128 stands for zero in the data rows.
The table:
[137  83  87 220 131  88  74 139 152]
[113 224 129  21  42 147 245 121 106]
[132 129 166 132 124 128 110 111 124]
[ 93  88 159 110 185 150 106 131 125]
[110 230 140  18  38 146 241 118  96]
[143 152  76 150 102 123  91 144 155]
[150 214  93  83 105 135 162  68  98]
[113 178  99  60 168 164 159  86  85]
[130 127 169 130 125 130 108 113 126]
[ 92  88 172 107 190 152 105 127 119]
[111 177  92  69 165 158 159  84  93]
[129  70 187 202 142  87  96 114 127]
[132 127 163 134 124 136 101 107 126]
[ 93  88 163 108 190 158 104 131 120]
[109 165 158  85  56 106 231 128  98]
[126  70 188 191 144  87  98 117 121]
[143 148  74 152 109 127  91 141 141]
[138  84  95 217 128 100  79 149 146]
[140 142  66 158 107 132  86 143 156]
[140 145  77 151 106 128  88 143 148]
[ 97 106  72 135 168 160  87 154 154]
[ 70 184 126   2 101 174 243 142 100]
[ 96  88 163 120 183 162 100 125 133]
[101 162 153  81  59  99 232 126  93]
[140  87  99 215 130  93  73 147 141]
[176 121 129  87 170 152 138 144 134]
[211 105 150 177 131  82 122 134 151]
[130 130 161 145 125 134 107 106 131]
[101  98  68 135 168 160  87 148 145]
[132  74 191 193 143  91  94 112 125]
[102 102  69 138 168 165  84 155 151]
[114 233 132  26  38 147 246 123  99]
[132  72 189 195 145  88  93 120 125]
[135  81 101 210 131  94  79 146 143]
[108 173 160  83  57 102 229 131  93]
[139  85 100 212 124  89  70 147 145]
[209 155 122 113 116 127 142 125 152]
[ 94  80 162 106 189 165 105 123 122]
[138 146  70 153 109 128  88 142 151]
[ 92  91 157 117 191 158 107 129 122]
[ 71 184 130   7  94 185 241 134 101]
[ 98 102  76 126 168 160  87 155 145]
[137  85  95 216 122  96  73 141 155]
[160 221 100  83 106 127 160  73  86]
[143 139  76 150 106 129  91 141 150]
[104 104  74 131 168 159  87 157 140]
[126  70 187 194 145  83  95 120 120]
[108 171 155  83  58 101 230 125 101]
[111 223 119  35  46 157 245 116 115]
[215 114 151 179 126  68 127 138 150]
[170 120 125  96 168 147 141 144 147]
[126  72 191 190 143  83  91 118 123]
[ 85  84 171 108 186 167 105 121 127]
[101 101  72 136 166 156  86 153 150]
[209 109 155 174 130  77 129 135 146]
[214 167 136 109 114 118 138 121 144]
[129 129 160 139 124 128 106 109 126]
The rows are grouped in 2 different ways at once, and each row is in one group of each.
Some rows of the table again, each followed by its group in each grouping, the grouping that moves the rows most first:
[102 102  69 138 168 165  84 155 151] FF RM
[140 145  77 151 106 128  88 143 148] FF SQ
[108 171 155  83  58 101 230 125 101] CD GD
[130 127 169 130 125 130 108 113 126] BG SQ
[113 224 129  21  42 147 245 121 106] CD SQ
[132 129 166 132 124 128 110 111 124] BG SQ
[140  87  99 215 130  93  73 147 141] FF GD
[ 97 106  72 135 168 160  87 154 154] FF RM
[211 105 150 177 131  82 122 134 151] NG GD
[138 146  70 153 109 128  88 142 151] FF SQ
[132  74 191 193 143  91  94 112 125] BG GD
[ 93  88 163 108 190 158 104 131 120] BG RM
[ 92  88 172 107 190 152 105 127 119] BG RM
[143 148  74 152 109 127  91 141 141] FF SQ
[160 221 100  83 106 127 160  73  86] ZN SQ
[ 98 102  76 126 168 160  87 155 145] FF RM
[137  85  95 216 122  96  73 141 155] FF GD
[143 139  76 150 106 129  91 141 150] FF SQ
[135  81 101 210 131  94  79 146 143] FF GD
[ 96  88 163 120 183 162 100 125 133] BG RM
[137  83  87 220 131  88  74 139 152] FF GD
[129 129 160 139 124 128 106 109 126] BG SQ
[101  98  68 135 168 160  87 148 145] FF RM
[108 173 160  83  57 102 229 131  93] CD GD
[110 230 140  18  38 146 241 118  96] CD SQ
[ 92  91 157 117 191 158 107 129 122] BG RM
[214 167 136 109 114 118 138 121 144] NG SQ
[126  70 188 191 144  87  98 117 121] BG GD
[126  70 187 194 145  83  95 120 120] BG GD
[130 130 161 145 125 134 107 106 131] BG SQ
[ 71 184 130   7  94 185 241 134 101] CD RM
[138  84  95 217 128 100  79 149 146] FF GD
[101 162 153  81  59  99 232 126  93] CD GD
[132  72 189 195 145  88  93 120 125] BG GD
[209 155 122 113 116 127 142 125 152] NG SQ
[209 109 155 174 130  77 129 135 146] NG GD
[ 93  88 159 110 185 150 106 131 125] BG RM
[215 114 151 179 126  68 127 138 150] NG GD
[176 121 129  87 170 152 138 144 134] NG RM
[143 152  76 150 102 123  91 144 155] FF SQ
[126  72 191 190 143  83  91 118 123] BG GD
[ 70 184 126   2 101 174 243 142 100] CD RM
[114 233 132  26  38 147 246 123  99] CD SQ
[150 214  93  83 105 135 162  68  98] ZN SQ
[129  70 187 202 142  87  96 114 127] BG GD
[113 178  99  60 168 164 159  86  85] ZN RM
[109 165 158  85  56 106 231 128  98] CD GD
[101 101  72 136 166 156  86 153 150] FF RM
[140 142  66 158 107 132  86 143 156] FF SQ
[139  85 100 212 124  89  70 147 145] FF GD
[104 104  74 131 168 159  87 157 140] FF RM
[111 223 119  35  46 157 245 116 115] CD SQ
[111 177  92  69 165 158 159  84  93] ZN RM
[170 120 125  96 168 147 141 144 147] NG RM
[ 85  84 171 108 186 167 105 121 127] BG RM
[ 94  80 162 106 189 165 105 123 122] BG RM
[132 127 163 134 124 136 101 107 126] BG SQ
